In the data rows, the value 128 means zero.
Here are some points, each followed by its number:
[109, 146, 127, 150, 130, 139, 159, 175, 145, 104, 127, 143, 136, 91, 136, 166, 232, 58, 65] 0
[183, 89, 156, 86, 145, 110, 170, 142, 83, 60, 153, 157, 87, 110, 115, 79, 167, 114, 70] 1
[107, 135, 158, 107, 177, 71, 139, 98, 182, 135, 161, 145, 91, 131, 157, 95, 91, 91, 172] 2
[118, 171, 105, 133, 154, 92, 192, 149, 142, 129, 171, 116, 107, 101, 141, 189, 119, 117, 126] 3
[135, 125, 118, 132, 90, 151, 115, 106, 174, 120, 99, 154, 125, 111, 104, 91, 150, 67, 171] 4
[119, 105, 123, 88, 104, 131, 95, 128, 146, 142, 117, 97, 173, 114, 109, 93, 98, 87, 128] 5
[174, 117, 127, 98, 156, 80, 158, 100, 162, 138, 109, 123, 163, 162, 110, 114, 93, 131, 174] 6
[126, 89, 112, 138, 173, 115, 83, 142, 104, 113, 91, 88, 157, 78, 114, 134, 206, 106, 103] 7
[96, 139, 116, 128, 177, 108, 103, 153, 170, 113, 117, 96, 163, 121, 94, 131, 139, 71, 128] 8
[134, 124, 137, 127, 99, 78, 87, 101, 160, 168, 114, 143, 100, 75, 146, 183, 93, 140, 149] 9
[150, 120, 119, 121, 95, 158, 104, 109, 145, 102, 114, 157, 125, 123, 126, 91, 167, 85, 161] 10
[129, 88, 119, 140, 158, 162, 78, 102, 100, 145, 118, 147, 101, 113, 76, 77, 161, 133, 123] 11
[95, 84, 128, 123, 70, 124, 119, 109, 117, 158, 109, 172, 116, 99, 65, 86, 107, 97, 129] 12
[179, 91, 132, 92, 168, 167, 104, 133, 95, 88, 96, 72, 159, 190, 203, 82, 191, 114, 64] 13
[155, 135, 151, 145, 166, 104, 156, 101, 149, 136, 133, 161, 136, 106, 174, 117, 92, 168, 178] 14
[158, 78, 139, 128, 120, 98, 98, 134, 195, 119, 124, 144, 92, 89, 143, 186, 92, 126, 147] 15
[153, 82, 101, 132, 116, 171, 78, 139, 88, 119, 106, 118, 98, 125, 124, 154, 104, 166, 64] 16
[82, 154, 113, 148, 174, 103, 123, 152, 168, 130, 115, 88, 167, 142, 130, 130, 107, 123, 137] 17
[98, 169, 164, 181, 164, 158, 135, 109, 76, 144, 144, 148, 151, 93, 104, 131, 163, 93, 145] 18
[140, 118, 124, 137, 119, 98, 76, 159, 148, 73, 178, 128, 105, 159, 108, 211, 137, 113, 101] 19
[139, 105, 106, 167, 70, 173, 111, 97, 144, 131, 128, 159, 124, 185, 159, 92, 154, 74, 177] 20
Which two points above are nearest to each new point, looking only along the 5 directions in which the numbered points spread most? Their numbers follow each, smallest number first.
[116, 122, 114, 167, 66, 169, 125, 97, 191, 134, 124, 162, 121, 167, 116, 102, 111, 80, 148] 4 12
[131, 100, 107, 136, 126, 177, 69, 128, 88, 114, 99, 124, 109, 162, 68, 149, 117, 139, 56] 11 16
[144, 149, 117, 93, 116, 157, 90, 147, 111, 103, 117, 93, 178, 119, 127, 91, 117, 56, 95] 5 7
[124, 144, 127, 144, 78, 177, 71, 189, 155, 72, 187, 61, 170, 149, 161, 109, 134, 132, 93] 7 8
[194, 136, 92, 158, 155, 158, 103, 107, 155, 158, 84, 114, 103, 177, 120, 112, 153, 119, 116] 5 11
[80, 140, 121, 94, 131, 114, 176, 105, 103, 144, 184, 156, 138, 115, 131, 167, 143, 155, 155] 3 14
[149, 154, 124, 102, 103, 145, 149, 112, 173, 139, 82, 126, 161, 142, 111, 136, 113, 132, 173] 5 6
[113, 117, 131, 139, 141, 182, 91, 97, 104, 152, 97, 144, 118, 152, 75, 123, 101, 153, 140] 5 11
[124, 129, 102, 133, 127, 174, 70, 123, 107, 120, 94, 119, 109, 169, 77, 153, 136, 115, 65] 7 16
[190, 123, 161, 90, 166, 148, 117, 175, 175, 98, 88, 119, 79, 104, 177, 188, 121, 249, 63] 16 19
[158, 135, 109, 127, 102, 174, 91, 128, 96, 102, 125, 119, 155, 158, 167, 75, 154, 81, 120] 10 11
[141, 116, 99, 110, 114, 160, 64, 137, 76, 126, 101, 102, 89, 132, 90, 165, 101, 157, 76] 16 19
[89, 181, 127, 99, 128, 131, 178, 110, 138, 153, 170, 143, 148, 100, 174, 155, 119, 164, 171] 2 14
[161, 152, 161, 95, 80, 87, 137, 151, 91, 166, 83, 112, 105, 161, 158, 82, 109, 165, 95] 6 14
[93, 82, 119, 181, 90, 101, 176, 203, 80, 114, 91, 80, 82, 178, 96, 129, 122, 174, 85] 16 19
